In the rows, zero is written as 128.
Rows swapped in pairs by one turn or mirror: which row each one swaps with
The rows were stretched afterwards, more along some directions than others.
Q574: [136 119 118 110 127 122 112 134 129 118 118 133 173 104 123 102 116 101
 107 164 189 137 102 123 101]
Q403: [112 104 124 118 102 157 106 157 153 128 134 133 134 104 111  84 113 132
 123 155 153 158  90 131 101]
Q636: [125 106 137 112 107 133 115 165 147 125 153 122 145 132 115 114 104 125
 103 116 166 142 110 109  96]
Q435: [ 99 120 121 127 142 130 120 120 132 121 108 117 168 142 130 137 118 132
  99 146 157 147  86 118  96]
Q537: [160 120 140 126 128 122 108 136 145 120 133 138 162 113 111 106 114 101
 132 124 186 127  91 127 122]
Q218: [112 108 135 139 123 160 101 152 166 150 133 141 168 137 114  69  92 119
 117 165 154 152  95 117  87]
Q711: [144 106 129 132 123 113 100 115 157 123 137 116 166 127 120 131  98 126
  98 142 158 135  93 113 106]
Q858: [140 104 144 110 115 156 108 161 149 135 131 126 147 100  99 108  98 136
 136 143 180 146 106 131 113]
Q495: [141 111 121  99 142 139 127 136 126 141 116 120 159 114 105 110 109 103
 138 162 156 146 111 131 110]
Q62: [110 126 134 125 137 147 112 132 130 146 115 136 148 124 107  90 111 125
 123 167 152 151  88 139  94]
Q12: [141  87 121 123 165 142 110 150 110 123 113 125 158 139 106 135 140 131
 119 152 155 140  93 144  89]
Q911: [155 106 142 139 126 125 114 147 138 127 152 151 147 131 123 103 125 149
 112 144 135 131 112 115  91]
Q244: [134 115 125 100 129 153 121 158 131 145 138 122 166 121 118  98 107 111
 134 161 164 159 113 119 103]
Q747: [137 111 136 149 160 123 108 141 133 143 127 137 159 146 118 125 125 129
 123 129 145 125  96 116  93]
Q317: [143 101 110 114 119 152 116 146 125 109 120 135 165  90 107 118 128 116
 130 152 184 143 103 144 121]
Q82: [117 110 118 134 132 137  84 131 148 138 120 114 171 144 118 120 134 112
 110 154 151 138  91 130 110]
Q128: [114  95 131 132 127 117 104 133 145 114 124 124 171 130 109 141 116 147
 101 140 160 134  73 127 112]
Q716: [140 110 125 142 135 130 101 130 144 137  98 132 154 123 106 132 116 120
 107 157 158 137  95 132 113]
Q173: [ 98 122 119 129 112 146 104 131 166 137 113 133 149 128 117 122 110 117
 115 132 174 134  83 111 119]
Q512: [121 108 116 110 140 124 124 160 105 117 112 131 147 128 117 121 128 132
 109 149 162 124  84 157 100]
Q441: [148  98 148 105 125 154 112 161 141 132 133 133 147 112  93  95  98 139
 132 149 169 140 107 131  96]
Q267: [111 116 117 142 112 144 113 128 153 133  97 130 155 126 119 133 111 139
 120 151 156 142  82 132 109]
Q253: [116 103 129 126 143 155 117 129 145 143 138 136 146 126 117  84 110 100
 105 147 119 141  96 107 103]
Q800: [130 104 138 140 117 132  83 145 142 133 157 114 157 131 128  98 123 121
 127 149 151 148 137 111  96]
Q412: [145  95 133  99 156 138 126 131 125 132 108 111 152 116 100 128 106 132
 114 152 149 143  99 147 104]
Q242: [139 107 125 135 109 136  94 116 171 121 140 114 160 126 113 110 102  98
 113 136 155 139 117 105 109]
Q896: [122 114 137 120 142 144 115 146 129 125 130 149 156 119  95  84 121 118
 146 162 139 144  92 127 125]
Q959: [122 111 117 125 141 136 139 118 121 113 130 133 173 112 127 113 134 111
 103 131 156 138 111 111 119]
Q341: [102 106 114 116 136 145 126 147 137 131 100 125 148 112 112 126  99 126
 113 148 180 139  77 147 101]
Q47: [ 94 112 127 130 114 149 125 150 147 144 141 137 147 143 140 105 103 144
 111 135 166 133 125 110  75]
Q909: [129 117 136 136 140 123 112 132 140 122 100 140 161 137 115 140 120 133
 117 139 173 135  71 127 101]
Q511: [161 120 112 123 141 138 131 146 134 144 101 127 170 113 112 114 122 112
 124 151 164 161  95 142 123]
Q493: [ 96 107 123 137 107 135  97 135 150 129 141 120 155 136 128 115 105 126
 118 145 177 141 121 104  81]
Q159: [126 126 123 139 126 123 102 152 136 135 121 125 140 119 121 100 111 113
 107 163 125 146  93 130 109]
Q14: [142 103 114 133 126 143 113 134 145 130 125 145 163 144 126 115 129 117
 118 145 164 137  90 113  99]
Q706: [135 115 145 108 121 154 120 144 155 122 145 133 136 119 109  85  92 122
 123 130 157 145 110 116 126]
Q196: [105 123 122 124 126 153 135 151 130 146 117 159 168 122 121 103 120 138
 110 149 189 129  76 133  96]
Q260: [108 100 140  93 128 168 126 156 143 137 136 115 126 130 110  94  93 136
 121 145 132 158 114 127  92]
Q958: [161 112 126 134 111 133 111 116 157 140 128 117 163 108 116 116 101 105
 108 143 161 140 103 122 106]
Q52: [158 110 138 113 151 145 129 157 118 148 109 139 148 108  95 104 116 110
 140 140 139 141  83 151 112]
Q779: [123 104 125 105 137 143 124 145 130 138 125 114 154 125 118 110 126 125
 137 148 132 163 131 132 126]
Q586: [123 118 145 125 151 132  93 128 118 126 113 127 156 135 106 111 116 110
 111 170 146 138  97 134 102]
Q100: [108 103 127 127 130 158 115 152 149 129 129 119 130 131 118 110 104 132
 104 142 130 148 108 132 119]
Q77: [121 102 137  97 118 152 133 184 130 120 148 125 139 138 120 108 108 143
 112 137 155 159 121 124  86]
Q981: [143 113 131 138 128 132 108 126 143 130 113 136 159 148 122 126 119 135
 104 153 159 132  94 110  98]
Q957: [106 110 141 105 125 149 144 141 133 133 141 142 160 108 118  86 111 130
 124 136 159 153 108 114  98]
Q337: [137 108 137 141 139 137 131 165 138 139 123 171 157 124 111  90 122 157
 112 162 169 142  80 129  76]
Q6: [125 114 126 138 119 115 136 130 130 125 125 134 181 151 131 118 115 135
 107 138 162 145 109 105  86]
Q682: [126 100 126  99 163 158 138 141 134 132 103 127 153 113 102 108  95 123
 120 158 165 147  91 148 102]
Q96: [155  88 142 114 138 145  87 153 139 139 131 129 148 116  92 105 110 112
 117 159 167 127  98 131  99]
Q633: [106 114 143 148 115 136 110 133 164 132 143 162 159 136 123  98 126 137
 107 129 158 134  90  92 104]
Q420: [136  97 132 116 122 139 135 165 127 126 119 136 146 103 100  96  99 121
 122 161 135 166 108 151 109]
Q91: [139  90 126 127 113 141  95 125 175 119 141 107 150 132 114 117  99 104
 110 133 155 145 116 113  99]
Q240: [112 111 106 126 108 143 113 140 161 127 118 135 153 112 123 111 123 125
 124 144 167 152  79 116 115]
Q694: [ 99 126 133 114 133 166 104 122 166 122 133 136 137 111 117  81  97  99
 118 143 153 129  87 113 132]
Q254: [121 124 114 114 147 157 122 135 123 124 105 131 164 114 120  92 131 106
 127 161 165 147 103 152 127]
Q734: [171  86 137 121 125 131 105 161 162 130 149 120 158 135 109 104  94 131
 102 151 152 157 112 116  76]
Q48: [126  95 137  87 146 149 116 155 142 131 124 107 142 131  95 112  93 110
 125 147 135 147 108 136 117]
Q612: [126 108 123 111 149 148 139 163 122 143 108 151 143 125 106 103 128 136
 137 150 142 151 101 145 120]
Q203: [146 114 126 129 144 112 123 118 129 153 110 133 168 129 113 123 126 125
 129 137 147 133 100 129 121]
Q102: [112 109 118 151 138 149 117 124 147 132 111 135 158 134 125 133 122 135
 106 140 154 134 104 119 117]
Q135: [124 111 134 124 147 125 111 127 124 144 125 130 155 145 112 118 124 115
 109 122 150 128 107 108 117]
Q117: [140  94 127 107 125 143 113 163 116 125 123 137 147 108 106  98 106 121
 119 174 165 150 122 147  99]
Q892: [110 107 128 121 142 163 125 125 134 121 141 139 167 119 106 103 117 103
 140 118 148 122  97 129 133]

Q694 swaps with Q47
Q909 swaps with Q779
Q260 swaps with Q173
Q267 swaps with Q48
Q682 swaps with Q102
Q6 swaps with Q896
Q574 swaps with Q911
Q82 swaps with Q52

Rows swapped in pairs by one turn or mirror: which row each one swaps with
The rows were stretched afterwards, more along some directions than others.
Q172: [ 83 166 129  85 102 123 116 116 114 132  99 130 170 137 120  93 131 153
 148 122 103 135 136 173 106]
Q556: [121 122 125 107 146 125 149 144 136 141 125 103 182 139 134  77 119 160
 147 105  99 130 118 138 127]
Q33: [124 135 124  99 107 137 129 130 114 119 109  99 191 146 129 102 133 168
 147 140 101 138 137 121 106]
Q774: [132 148 155 108 114 144 159 143 132 117 110 131 180 129 113  69 114 176
 150 125 127 110 133 138 127]
Q890: [131 124 144 138 132 125 141 157 115 149 118 103 185 113 140  83 141 168
 137 102 116 114 125 122 139]
Q436: [112 128 107 113 101 161 112 114 147 133 124 126 144 161 120 109 133 142
 139 142 129 127 125 122 115]
Q727: [109 116 115 140 100 148 143 118 118 133 147 106 147 134 125 107 128 129
 125 119 136 129 134 129 122]
Q184: [142 149 140 114 108 124 119 137  98 127  79 125 154 154 130 117 129 155
 154 161 131 141 134 134 134]
Q489: [130 153 132 109 129 131 150 112 136 143 140 116 185 127 129 124 112 164
 133 105 115 113 105 119 124]
Q70: [120 147 135 119 131 135 144 139 125 148 127 100 168 142 115 108 110 134
 138 140 130 130 108 128 136]
Q975: [113 143 151  94 122 107 136 127 110 138 118 104 174 114 123 131 133 152
 156 104 103 109 109 149 124]
Q927: [102 157  96 102 111 125 134 117 125 114 126 138 160 127 144 110 122 149
 162 123 123 121 107 105 130]
Q472: [141 108 123 136 143 148 113 157 145 120 123 107 192 112 100 129 106 149
 134 109  85 133 140 134  92]
Q239: [115 155 127 135 112 136 135 124 116 122 128 108 190 122 104 135 101 142
 139 108  97 142 130 134 114]
Q206: [118 163 141 128 126 115 134 129 145 115 123 115 182 107 115 134 119 144
 128 122 119 116  91 110 107]
Q455: [106 125  94 124 109 126 138 114 145 121 124 137 159 137 140  87 112 175
 155 126 106 125 129 130 101]
Q564: [113 181 124 100 131 108 150 113 126 125 115 121 165 121 154 100 117 140
 155 133 112 151 102 131 135]
Q536: [135 168 123  85 133 134 146 135 131 122  95 124 172 129 121  97 140 174
 143 160 143 112 133 113 119]
Q955: [141 145 178  91 127 127 126 130 115 106 101 136 163 108 139 115 123 147
 147 127 126 104 133 134 119]
Q287: [105 185 151  86 112 137 127 109 124 133 118 155 148 130 140  88 125 136
 149 132 139 122 106 140 122]
Q74: [106 145  99 125 116 127 131 108 145 137 125 124 178 120 124 108 144 171
 152 112  99 145 124 119 108]
Q368: [125 156 150 114  85 125 144  87 141 133 127 120 137 131 129 117 130 144
 138 164 158 130  81 135 122]
Q615: [126 139 142  99 124 133 136 102 123 136 115 131 171 159 145 100 120 145
 156 149 152 129 137 115 122]
Q656: [126 114 142 128  93 149 143 137 132 128  95 109 177 137 108  74 127 191
 133 126 117 129 131 150 109]
Q980: [136 134 158 134 113 115 131 143 123 111  99 135 167 116 113 127 100 158
 172 144 128  96 105 104 111]
Q308: [137 147 169  91 130 120 114 118 115 118 104 117 166 106 144 132 141 130
 146 131 118 121 124 132 121]
Q671: [134 101 119 147 127 156 121 157 160 118 131 115 182 105  97 113 109 156
 127 115  89 129 136 128  96]
Q132: [123 142 135  99 128 129 135 102 126 140 118 135 165 156 144 101 126 145
 150 148 149 131 134 110 122]
Q340: [154 133 164 102 133 133 127 139 114 106 108 129 165 106 148 113 128 146
 152 133 123 116 134 123 119]
Q520: [132 148 131 109 126 139 120 111 156 135 115 138 131 133 161 105 106 133
 132 120 118 152  97 107 123]
Q61: [140 131 135 119 146 129 135 149 142 148 106 133 176 128 140  61 142 162
 148 131 140 112 126 141 100]
Q491: [129 126 103 133 135 146 142 111 135 132 139 110 143 131 122 100 144 172
 144 126 133 127 112 128 119]
Q807: [126  99 112 155 101 164 120 148 159 122 149 131 158 112 101 100 114 144
 138 130 120 120 124 125  94]
Q901: [107 155 170 102 119 118 148 107 131 132 119 120 163 133 147 102  89 130
 142 119 136 129 110 144 134]
Q869: [142 108 116 136 153 140 114 152 147 114 117 110 188 115 108 129 105 144
 134 104  87 136 137 123  95]
Q286: [123 109 130 141 123 145 145 145 138 136 153 117 148 117 134  85 132 156
 147 115 104 109 123 147 136]
Q32: [106 145 135  99  79 140 137 114 142 138 128 136 131 131 121  86 129 142
 150 135 128 121 100 142 134]
Q678: [116 148 112 108 126 135 163 106 161 117 137 110 163 126 130 115 123 151
 150 160 140 135  98 138 113]
Q170: [106 124 127 140  97 125 139 135 136 148 122 118 184 115 123  81 103 166
 147 103 100 111 110 133 111]
Q823: [117 139 119 112 117 141 145 145 141 139 134 140 165 125 127  69 119 174
 133 102 108 100 113 146 110]
Q15: [135 164 155 112 131 132 132 137 110 110  97 131 160 113 122  91 107 147
 157 151 108 125 133 136 132]
Q105: [132 151 165  95 120 134 151 147 130 108 105 143 168 123 127  74 112 170
 151 128 129 104 130 128 128]
Q363: [140 112 118 132 148 140 118 158 142 120 114 103 193 112  99 128 113 154
 129 107  85 131 138 131  98]
Q596: [136 150 153  98 137 121 112 120 115 124 114 111 172 100 148 148 144 132
 150 117 109 132 122 130 117]
Q236: [120 101 117 152  96 164 113 142 153 127 147 136 160 110  98 103 118 146
 135 120 109 116 129 127  95]
Q161: [107 129 119 120  84 153 132 120 147 139 139 143 136 129 116  77 128 137
 143 132 132 114 108 135 124]
Q834: [146 138 175  94 126 132 126 134 116 106  98 130 163 111 145 113 124 146
 153 131 132 110 128 124 122]
Q155: [145 141 169  91 120 135 139 143 121 107  92 138 175 124 134  84 113 165
 159 127 128 102 136 132 120]
Q627: [136 145 145  97 141 114 112 128 117 130 112 112 170 106 149 144 150 126
 148 120 115 136 122 115 121]
Q879: [131 155 148  96 136 117 109 117 115 126 113 108 167 107 143 151 147 125
 143 121 111 137 118 123 121]
Q971: [107 129  94 122 117 122 134 111 140 121 117 140 160 141 143  88 116 172
 151 123 104 124 133 130 101]
Q118: [107 139 132  87 117 125 128 135 126 147  96  93 165 120 110 111 142 132
 103 114 111 129 110 134 126]
Q645: [106 168 119 116 127 113 150 128 113 124 115 106 163 114 145  99 125 162
 151 116  99 120 103 140 128]
Q20: [135 144 148  73 139 109 130 111 118 134  90 111 176 160 133 121 119 143
 136 127 115 138 140 141 128]
Q99: [112 119 118 129  87 164 129 128 163 133 152 141 140 124 113  88 121 139
 145 133 135 125 113 126 114]
Q158: [131  94 119 153 115 162 116 147 157 115 146 135 155 110 110 103 115 143
 149 129 112 123 127 130  94]
Q641: [114 151 138 116 129 118 122 118 138 122 104 123 134 124 125 108  88 121
 135 134 115 138  97 142 132]
Q521: [109 132 116  84 134 132 137 149 122 118 123 123 179 153 117  87 115 150
 147 130 135 118 143 126 123]

Q536 swaps with Q436
Q971 swaps with Q132
Q489 swaps with Q172
Q823 swaps with Q287
Q520 swaps with Q61
Q807 swaps with Q834
Q368 swaps with Q656

